Rows are one point carried round by a steady rotation, each followed by how many ticks it has turned.
The counts run from 0 to 373.
[ 10  -2  -2  22  11   9  49   6  16   2  16 -27 -55 -12 -17  14  26  27
 -20   5  36 -32   3 -13  -6   2  -7 -11 -54  -2  13 -10 -47  -9  20   0
  29 -10 -19 -19 -26 -40  37  -7   6 -24] : 171
[  7  -2  28   8  -3 -42  40 -13  65   5 -27  27 -11 -34  27 -17  16 -16
  -7   6   4  -1  24 -23   8  -1  -8  22  16  37 -13  31 -12 -18  14   6
   1 -14 -12  33  -4  31   8  -1  15 -44] : 231
[ -3  12 -33 -25 -18   7 -18  10 -53  -6  51  15  13  28  -6 -12 -11 -20
   3 -51  27  12 -39  24 -15 -11  20  16   9 -32 -18  19  -5   4  -9 -16
   1   8  23 -12 -35  13   4  21  13  43] : 204
[-15  10 -11 -27 -23   0  -6  -2 -24  11  14   2  29  24  11   1 -15  12
  15  -7   4  46 -38  25  23  12  18  40  -8 -36  -1  17  -1  14   0 -45
 -16   0  22  -3 -28 -14  -5 -13  -6  47] : 199
[  8  29  47 -29  11 -18   6  48  37  25  -5  -1  23  18  45 -13  16   3
 -14  28 -24 -16  -8  20 -11  37  -4   3   3   7  -5 -15  27 -11  34  15
   1   8 -16 -24   0  42   4 -28   8  11] : 94
[  8  29 -13  -5   5  10 -10 -23  38  -3 -11   6   2 -20 -47   2  -8 -23
  20 -32  17  37  12 -16 -31   8 -20  -8 -16 -24 -25  18  29 -38  14 -12
 -11  15   0 -31   7  53  15  -3  44  -9] : 276
[ 11   9  12   7   7  17 -15  22  19  15  -1  26  -6  18  10 -13  15 -11
  26  32 -17  16  40  -8  17  37 -13  25 -49 -18  -9   8  19  -6  30  36
  14   0  21 -27  42  32   7 -37  32  -7] : 85
[-12  30  30 -29  24  -4  21  34 -14 -18  18 -23  17  -6  12  15 -17  25
 -39   6 -14   9 -50  34 -16  -4  21  -5  -7  19 -26 -44  35   2 -18 -27
  -5  24  -4  -6 -16  -3 -13  14 -11  32] : 107
[  0  53  37 -38  -5   1   8  -7  64  37 -11   4  -9   9 -27   2  11   2
 -13 -11  16  -4 -19  -9   6  21   4  -5  -5   0  32  20  12 -30  21 -20
  -5   7 -17  -3   5  51  17 -42   4   0] : 279
[-18  18   8  28  20 -11  26  -4  29  11  41   3 -57   8  -8  -8  -6 -26
  40 -10  21  20  11 -44  15 -21 -19  43 -26  -4 -16  20 -34  -5   9  -4
  -9   4  -7  -6 -30   8  23  23 -17  -4] : 218
[-34  29  60 -40 -20  10   2 -16  41  -7 -39  33 -11   5  -8  -9  22  16
   8   0  -3  33   0  16  22   7  22  54  -5 -19 -13   1   8  13   9   7
 -29  -1  -1  27   1  16 -20  11 -39  21] : 290
[ 28 -38 -26  -2 -18   8  14 -20 -42 -45  -1  21  11 -30  -7  -6  27  44
 -24  -7  45  37 -13  36   9  -9  15  11  17 -21   3  -5  17   2 -21 -15
  -2  10   7   7 -44   3  14   2  26  22] : 246
[-21 -16  -5  39  27 -21  22   6  39  37  -9   4  -9  18  32 -18  -3  13
  -3  25 -22  29  17 -24  -4  23 -46  37  18  10   5  26 -31  -7  28   5
  10 -18  14  11  25  12  -2 -23  -8   7] : 135
[-33  22  24 -35   9  12  21  20 -14   8  14  -7 -15   5 -15   2  -6  30
 -56 -26  11 -22 -52   6 -32  12  19  -2  -9  15  -3 -42 -10  11  -8  -1
  25   2  -5  -5 -11  10  -2  57 -34  24] : 112
[ 35  12   2  13  -5  25  53  17  15  15  33   6 -47   3 -15  20  23  21
  -4  18   7 -20 -13   2  30   8  18  13 -73   0   2   4 -38 -11   6 -10
  21 -10  -6 -13   3 -33  21  -8   9 -10] : 170
[ 11  18  -4 -20  14   6   2   4  35   8  12 -26 -25  18 -11   7  -6  17
 -24  39   2 -41 -23  -4 -53  32  14  -6 -44  27  14 -37 -14 -27  13 -15
   7  13 -35 -11  -6  25  -1 -12   4 -17] : 363
[-16   2  15 -11   7   6 -50 -39  -2  14   1  -4  -2  -3 -19  31  -3 -12
  12 -14 -18  42   3 -36 -22  20  17  36 -15 -45 -24 -19  19  11 -16 -44
 -43  15  -2 -11 -25   8  14 -10   9  20] : 13
[-15  -2   6  17  18   7  -3  22  35   2  16 -42 -37   9  48  13  11  19
  18  48 -18   3   1  26  -9  19  -4  10 -53  32   0 -48   3 -16  12  16
 -18  22 -14  -3 -15   5  15  -5 -34 -36] : 357
[ 23 -19  19 -19  -1 -21  10 -13   0  38  16  26  -6  -5  10  26  20  31
 -48  20   0 -25 -38   1   8  16  12  23  29  48  14 -23   9  -4 -41 -25
 -17  13 -21  26   4  28   6   1 -20   6] : 57
[ 16 -18 -22  -4 -29  15   6 -32 -38  16  42  -2 -23  18  -6  23  43  47
  -3   4  43  11 -18  18  32   8  16  36 -11  -7  29   0   0  18 -22  -1
 -12   4   2  10 -38 -12  28 -15 -25   4] : 254
[ -4 -28 -24  10 -10 -17  -5   0  17  14  -5  44  14  19  35 -18 -13 -14
   2  21 -28  17  19 -27   5   6 -21  40  29 -16 -32  22 -22 -16  18  -3
  -1 -16  14 -21  22  44 -24 -19  43  26] : 139
[-27   6  36 -40  15  24   9  15 -28 -34  29  -1   7   6   6 -41 -12  25
  -7  -3   1  10 -24  66   3 -30  16  36   5  16   6  -9  19  13  -1  25
 -13  31   1  33 -24  14  -2  39 -14  14] : 299
[ 18  15  44 -10  15 -34  47  -3  35   5 -19  28  17 -34  19 -31   5  -8
 -17 -13  -1  -3  -5  22  18   0  -7   0  23  45 -15  36   8  -9  11   1
   6   6 -19  29   2  38  17   4  33 -30] : 232
[-10 -19 -26  21  33  -4  -5 -16  25  26  -9 -17  -5 -15 -11   7 -10  16
 -35 -15   4   5  -4 -35 -32   4 -29 -13  43  32  11  -3  -2 -38 -11  -9
 -14  17 -11  -1  19  50  35   5  23 -33] : 322
[-28 -14 -39  32  23  21  17  30  -6  -6  16   6 -21  -9  19   3 -24  -3
  13  16 -30  49   3  -9   3   0 -19  38 -27   4 -30  32 -24  -3 -12   1
  20  -7  37   7  48  -5 -23  28   9 -15] : 127
[-18  15  19   2  19 -25  17   1  16  13 -24 -22  47 -12  33 -23   0  28
 -22  -1   1  31 -27  31 -27  44  -3  29   7 -11   8  20  -1  -5  34 -39
  10  -8  -1  29 -31  -5  11 -25   1  -5] : 190
[-13 -48  15   7  44 -11 -24 -27 -38  12   5   8  13 -28   9  14   6  29
 -38 -13  -7   9  -3 -16 -24   9   2  21  31   0 -22 -45  28  14 -32   3
 -22   8 -19   4 -23  27  16  17   8  -6] : 59
[  8  -6   7   4  -4 -16  23   9  11   8  31  -4  -8  -1  41  11  22  19
 -43 -26  22 -15 -22   9  17 -11 -18 -29  32  -7 -13 -36 -11  -6  -5 -12
  -8  25 -14 -37 -53  -6  20  -3  -4  50] : 154
[  7 -24 -33  11 -39 -20   7   4  17  16  -3  35 -13  15  36  -7  24   1
 -22  16  13   7 -13 -39  12  -1 -10  12  44  -8 -23 -10 -30 -26  -8 -16
  -9 -10  -1 -37  -3  17   2 -28  17  61] : 146
[ 30 -17  14  -6  19 -12  27 -29   3 -30 -11  56   5 -40 -21 -26   5  -7
 -17  -1  32   8  28  -2  -4 -19   9  23  11 -17 -22  25  14 -13  -6 -13
  -4   3 -12  -7 -13  31   1 -11  62  11] : 234
[ 13 -30 -15 -12   4  24 -25  -7 -43  17  31  31   4 -10 -24  48   5  18
 -50 -38  15   2 -17 -10  26  -8  10  -7  10 -12  -8 -37  13  13 -47   0
   0  23  -2 -25  21  17  24  25  27   6] : 66
[ 12  -2 -17  16  11  40 -18  17  -2   1  27  -4 -38  -2 -35  19  18   8
  -3   3  28  28  31 -19  10  20 -29  -7 -28 -27   9   2   7  -4  -7  20
  20  14  16 -40  46   1  24 -28  20  10] : 79
[ -3 -21  -3 -27 -16  28 -34  50  17 -31  13   9   9   8  36  -2  42   6
 -26 -40  -8  34   5  54  46  -4 -10 -32  35 -18   5 -14  20   6   5  28
  10  48  12   2  10  18  20  -6  16  17] : 341
[ -7 -25  23  -5 -13 -26  11 -42  20  14 -34  32   2 -24  22 -10  49  26
 -32 -10  32   6  23  -1   5  12  22  36  33   2   0  -6  -6   2   1   6
   2 -17 -19  27 -39  16  10  16  -9   1] : 243
[-35   6 -12 -13 -26  -6  -3  -6 -11 -28   2  18 -27  -9 -20  16  -3   1
 -15  10  10  16 -21  -8 -24   5  30  30 -26 -29 -69 -55   3  -7 -26  -8
 -14   1   9 -14  -2   3 -21  32 -11  43] : 109
[-12   5  12  19 -30   4  29  42  22  12  27 -13 -32  -3  31  24  32   0
 -26 -15  -4 -18 -15  14  39   6  -2  -5 -42  16 -18 -22 -34  -8  16  16
   9  -1  -7   7 -13 -22  31  13 -23 -33] : 165
[-17 -13 -14  26  41   2   9  22  -1  26  20  -9  -8  14  -3 -30 -18  12
 -26 -12  -2  -7  19 -20 -43  13 -30  11  23  16   2  19 -27 -12  32  18
  52 -16   1  -4  22  34   8  23  14 -24] : 130
[ -4  -8 -11   5 -34  23 -24  39   2 -35  35   0 -33  20  30  20  34  11
  21  24 -15  17  11  47  40  -4   3  13 -45 -20 -10 -44   8 -10  -1  29
 -14  31  16 -12  12 -14  10 -18  -1  15] : 349
[  8  33  26 -23  20   9  19  15  40 -19  46   4 -59   6 -27  -5  13  10
   7  26  30  32  12  -2  23 -12   0  28 -31   0  22  36 -20  14 -17   1
   1  23  20  19  29   9   1   0 -26  19] : 32
[ 13 -38 -16  -8  -3  -4  -9 -14 -27  19  11  18   4 -20   5  62  15  25
 -24   5 -12  37 -27   7  35 -11  14  17   9  14 -22 -15  24   6 -69 -29
 -19  14  12   7  13  -1   8  -5   0  12] : 61
[ 34   5   7  21  35 -12  50   6  27 -25   2  19  -1 -25  -3  -6 -21 -32
  20   3  -7  33   0  17  26 -36 -17  22  -7  22 -27  48  -1 -28  -8 -35
 -10  21   4  -1  11  19  14   2  50 -24] : 228
[-42  21  55 -17  26 -13  14  26   7  10  -4 -13  14  -7  29   0  -9  10
 -30   2 -23   7 -31  23 -23  23   6  23  -5  -8 -37 -46  33   4   6  -1
 -11   7 -13   9 -24  -4  -8  13 -25  13] : 106
